Each row is where one point has got to under a steady rotation. How many ticks took it there?
The counts run from 0 to 577.
[133  95 154 143 109 115 104 145 169 114  57 121 130 103  53 166 137 154
  81 131 135  96 155 161 163 170 135 160 126 103 164 143 152 128 146 176
 118 149 104 138 123 132 103 117 143 124 104  95  84 141 113 129 123 123
 108 162 175] -> 118
[134 117 155 162 100 109  88 129 116 176 107 130 125  86 100 210 123 123
  96 163 124 149 162 131 106 181 174 155  81  91 119 132 121 106 131 159
 103 114 145 120 150 125 145 172 124 135  97 103  88 111 115 142 142 111
 109 135 131] -> 479
[ 84 106 171  97 109 141 111 134 111 132  95 123 114 112 137 150 141 121
  94 169 133 160 111  98  86 157 162 124  73 104  95 120 131 132 123 142
 120 102 140 143 193 107 154 145 142 115  99 153 140 146 107 138 163 100
 152 147  67] -> 146
[129 144 156 157 138 109 135 123 149  88 141 165 128  97  67 174 134 152
 167 102  99 111 183 152 142 100 109 149  95  87 159 161 161 141 131 149
  92 136 109 137  99 143 119 131 116 119 110  94  87  71 109 101 107 134
 116 137 149] -> 84
[112 114 144 141 124 159 119 123 179 113 115 120 109 142  93 101 143 119
  88 154 150 147 114 121 152  88 143 137  95 142 125  94  99  86 117 203
 142 115 134 125 190  87  98 160 128 123 100 175 124 124 112 111 114 122
 134 105  67] -> 141
[141 182 130 164 139  95 125  88 176 107 149 161 134 132  90 136 109 103
 165 119 131 131 134 143 150 111 129 158  85  76 130 129 134  77 122 175
 111  87 171 144 108 137 118 177  94 145  94  80 114  85 102  98 108 118
 113 120 120] -> 431
[ 74 115 149  81 129 137 115  94 157  79 112 135  92 131 105 110 117 105
 134 145 174 158 104 110 125 109 126 125  93 118 137 117 138 136 132 146
 110 105 162 111 164 131 139 116 159 106  84 152 175 157 110 106 133 112
 126 159  82] -> 283
[121 114 118 104 155  99 158 133 174  99 109 168 124 108  93 122 134 131
 163  89 141 138 104 154 167 115 100 199  98 103 121 124 147 107 126 143
 151  83 144 100  89 102 105 143 131 135 112 112 158 121  99  56  92  97
 114 152 154] -> 536
[141 134 113 136 127 133 130 104 143  88  99 164 185 127  69 131 148 122
 153 111 150 118 133 155 181 120 158 179 120  95 135 110 151 114 146 188
 104 127 133 122 114 131 136 116 134 124  90 108 127 162 117  65 140 144
  84 111 134] -> 570
[162 176 160 193 103 102  76  98 168 132 135 144 103 130  89 172 111  99
 143 157 131 117 160 143 144 127 153 139  96 114 132 131 137  91 158 134
  82 129 165 136 128 140 153 168 119 149  91  85  94 122 102 111 140 151
  97 144 118] -> 99
[137 171 137 159 162 138 154 142 113  95 145 185 153 107  65 147 163 120
 169 106 119 123 173 142 147  72 105 143 119 112 129 131 143 137 125 179
 147 159 125 189 144 118 127 101 124  91  96 131  86  80 104  91 118 140
  96 126 110] -> 86
[137 119 132 139 135 121 164 125 116 142 149 163 156  95 121 185 149 138
 181 111 114 170 147 162 106 141 153 190  66  75  71 137 140 125 139 175
 101  99 151 128 103 130 145 167 116 155  98  97 119  92 102 117 122  99
 123 112 134] -> 188
[112 130 170 108 155 119 152 159 123 156  84 165  78 107 119 211 148  92
 123 136 113 154 120 161 110 132 107 145 114 132 109 138 116 125 103 119
 156 125 105 132 105 120 130 110 123 122 102 140  82 117  85 120 108 118
 109 217 157] -> 497
[ 93 123 168 106 104 131 127 124  89  83  86 122 128  98 120 112 119 120
 117 126 153 128 144 132 131  88 114 110  97 107 134 148 160 185 138 164
 132 145  97 140 159 134 116  90 119  61  86 155 145 133 121 103 101 144
 123 165 102] -> 455
[ 93  94 184  99 105  95 113 135 128 165  79 129  85  91 141 196 120 112
  88 144 134 126 136 123 102 155 114 152  94 123 108 137 160 128 137 131
 115 124  98 113  92 122 130 115 143 116 105 117 115 135  95 128 104 142
 151 205 148] -> 494
[ 67 100 170  63 118  90 134  81 138  76 116 178 118 125 152  99 128 113
 132 129 129 158 124 103 128 146 104 113 100  80  83 104 114 111 110 178
 117  95 149 145 133 123 127 103 136 117  85 122 151 121 102 114 133  93
 162 155  81] -> 281
[ 70 110 157  75  96 107 105  81 179  74 112 137  96 128 126  95  87 120
 132 125 147 159 124  99 131 123 119 127  81  98 129 114 136  96 139 181
  90  92 139 110 141 140  99 124 156 134  94 126 157 141 110 110 117 101
 167 156  89] -> 282
[115 128 140 195 132 125 115 114 140 157 137  96  82  78  92 169  81 108
  99 130 119 104 149 129  95  77 148 180  84  94 133 154 165 147 156 122
  93 127 155 108 124 141 149 134 150 101  85 141 134 108 132 103  91 145
 119 150 133] -> 338
[101 128 167 131 130  98 140 125 132 100  88 149 103  91 122 131 134 115
 120 122 106 128 168 114 120 110  63 108 117 131 137 141 112 102  98 182
 160 132 101 158 140  90  94  76 118  57 101 136 106 107 114 110  93 129
 145 173 114] -> 124
[135 145 122 153 133 118 142 118 151 140 119 147 110 106  70 169 132 102
 158 108 158 114 119 168 162  94 130 202 103 100 127 149 174 149 161 132
 118 126 134 110  78 141 141 135 124 124  89 112 136 136 110  68 102 138
  76 180 172] -> 204
[136 117 165 124 176 121 125 156 184 144 122 127 146 167  95 169 124 107
 108 108 119 115 104 173 154 117 121 176  99  96 111 126 142 105 128 133
 132 117 104 117  72 121 121 158 134 176  95 115 111  96 105 113  85 117
 119 167 105] -> 170
[120 122 184 135 132 105 112 101 151  98 136 138 146 155 139 127 104 101
 116 126 110 116 135  96 105 120 130 122 103  88 111 135 157 119 123 111
  73 130 151 183 105 146 158 115 168 121 106  99 150  88 112 104 102 144
 158 156  44] -> 423
[126 100 180  80 109  98 138 114  87 138 116 137 147 161 174 134 135  89
 118 146 129 137 126 138 120 126 154 111  78 117  57 123 143 139 148 163
  88 121 118 150 135 130 147 130  94 105  86 138 145 126 142 103 110 121
 123 153  75] -> 318
[118 118 158  94 129 111 141 139  88  95  99 140 182  99 133 100 144 130
 124 122 131 116 149 137 153 132 110 128 108 102  99 137 147 159 121 200
 157 124  85 183 138 109 105  83 109  71  83 124 121 111 136 105 109 129
 116 136 108] -> 452
[101  86 180 108  97 119 108 111 140 146  91 118  92  93 145 166 101 127
 104 172 129 156 133  88  85 177 162 141  75  94 105 138 121  98 129 128
 101  83 147 132 145 109 150 165 160 119 108 111 131 135 104 136 122  82
 168 144  96] -> 147
[ 99 136 146 117 118 135 137 145 133  88  84 145 112  71 102 127 147 139
 124 123 154 133 149 121 143  84  77 125 112 116 142 135 141 137  96 187
 172 137  86 150 169  88  86  96 130  62  99 164  92 138  98 119 107 139
 118 183 120] -> 123
[ 92 108 171 114  97 100 113 109 132  74 102 113 145 104 118 114 106 124
 130 102 149  98 140 141 145  89 112 140  96  89 152 159 166 160 149 193
 107 133  87 130 130 139  88 108 110  71  78 136 140 131 138  98  97 112
 122 171 121] -> 454
[101 130 144 115 163 102 114 139 150 161 113 151 137 127  82 154 140 111
 104 111 119 147  97 131 136 157 134 138  98  64 106 137 110 117  97 160
 149  89 142 199  94 131 117 125 145 143  85 103 105  60 108 140 135  69
 121 117 113] -> 292
[166 135 136  99 161 104 154 145 161 125  93 177 154 144 106 168 179 132
 126 136 142 146  89 125 163 166 134 153 124 140  93 102 124  89 108 111
 163 103 134 160 134  96 144 182 124 138 120 124  88 120 105  84 141 123
 105 140 107] -> 396
[112 149 148 145 128 126 128 128 159 131 143 162  96 116 117 134 143 111
 115 160 104 160 137 131 130 114 104 120 119 116  93 101  70  55  98 200
 157 115 139 133 171  84 124 151 118 129  93 132  86  93  92 115 123 105
 137 122  78] -> 139
[ 64 127 156  47 132 132 143 112 145  70 101 151 145 146 134 107 143 116
 130 126 162 162  98 126 136 131 116 123 102  92  97  96 110 107  93 185
 144 108 111 155 152 115 119 111 144  99  95 140 149 143  98  98 154 103
 139 156  65] -> 280
[129 147 152 133 203 147 156 166 155 125 144 168 166 137  89 176 162 132
 130 129 108 145 113 134 126 124 141 175 109 105  89 124 137 109  92 103
 141 129 153 184 114  97 174 117 170 145 126 131 112  77  90  86 128 141
 116 114  76] -> 49
[109 139 157 134  85 124  96  84 130  78 130 115 170 122 125 115 104 128
 127 121 153  92 168  93 144  73 130 147  96  78 137 113 184 111 146 168
  81 128 116 122 134 110 141 119 133  95 109 118 157 118 140  88 129 168
 127 139  62] -> 92
[113 127 159 108 141 122  73 100 147 120  75 126 111 126  88 154 135 117
  72 142 163 116  92  69 158 130 143 107 138 144 118 108 159 125 130  82
 136 126 137 173 153 111 136 123 166  87 102 159 125 132 133  91 158 146
 105 157  51] -> 250
[150 138 140 118 166  77 169 109 133 113 110 158 138 145 156 134 135  69
 145 148 146 143  93 104 122 129 158 122  92 130  81 126 165 149 132  94
 119 119 174 156 140 133 179 173 132 104  90 145 143 147 109  66 117 156
 122 140  68] -> 60
[144  99 174 148 118 105  88 145 138 150  79 145 142  79  87 188 139 132
  90 140 113 120 149 125 148 193 146 142 118 112 121 133 138 128 134 140
 115 155 103 169 121 122 119 107 139 124  86  86  60 119 107 129 117 124
 122 153 160] -> 117
[139 137 126 127 118 123 124 104 127  85 105 109 166 153 107  85 140 118
 113 142 181 112 112 122 179 124 150 118  85 105 113 127 146 121 159 177
 130  88 161 143 173 114 119 172 116  93  92 130 160 153 142  87 137 119
  99  83  73] -> 436
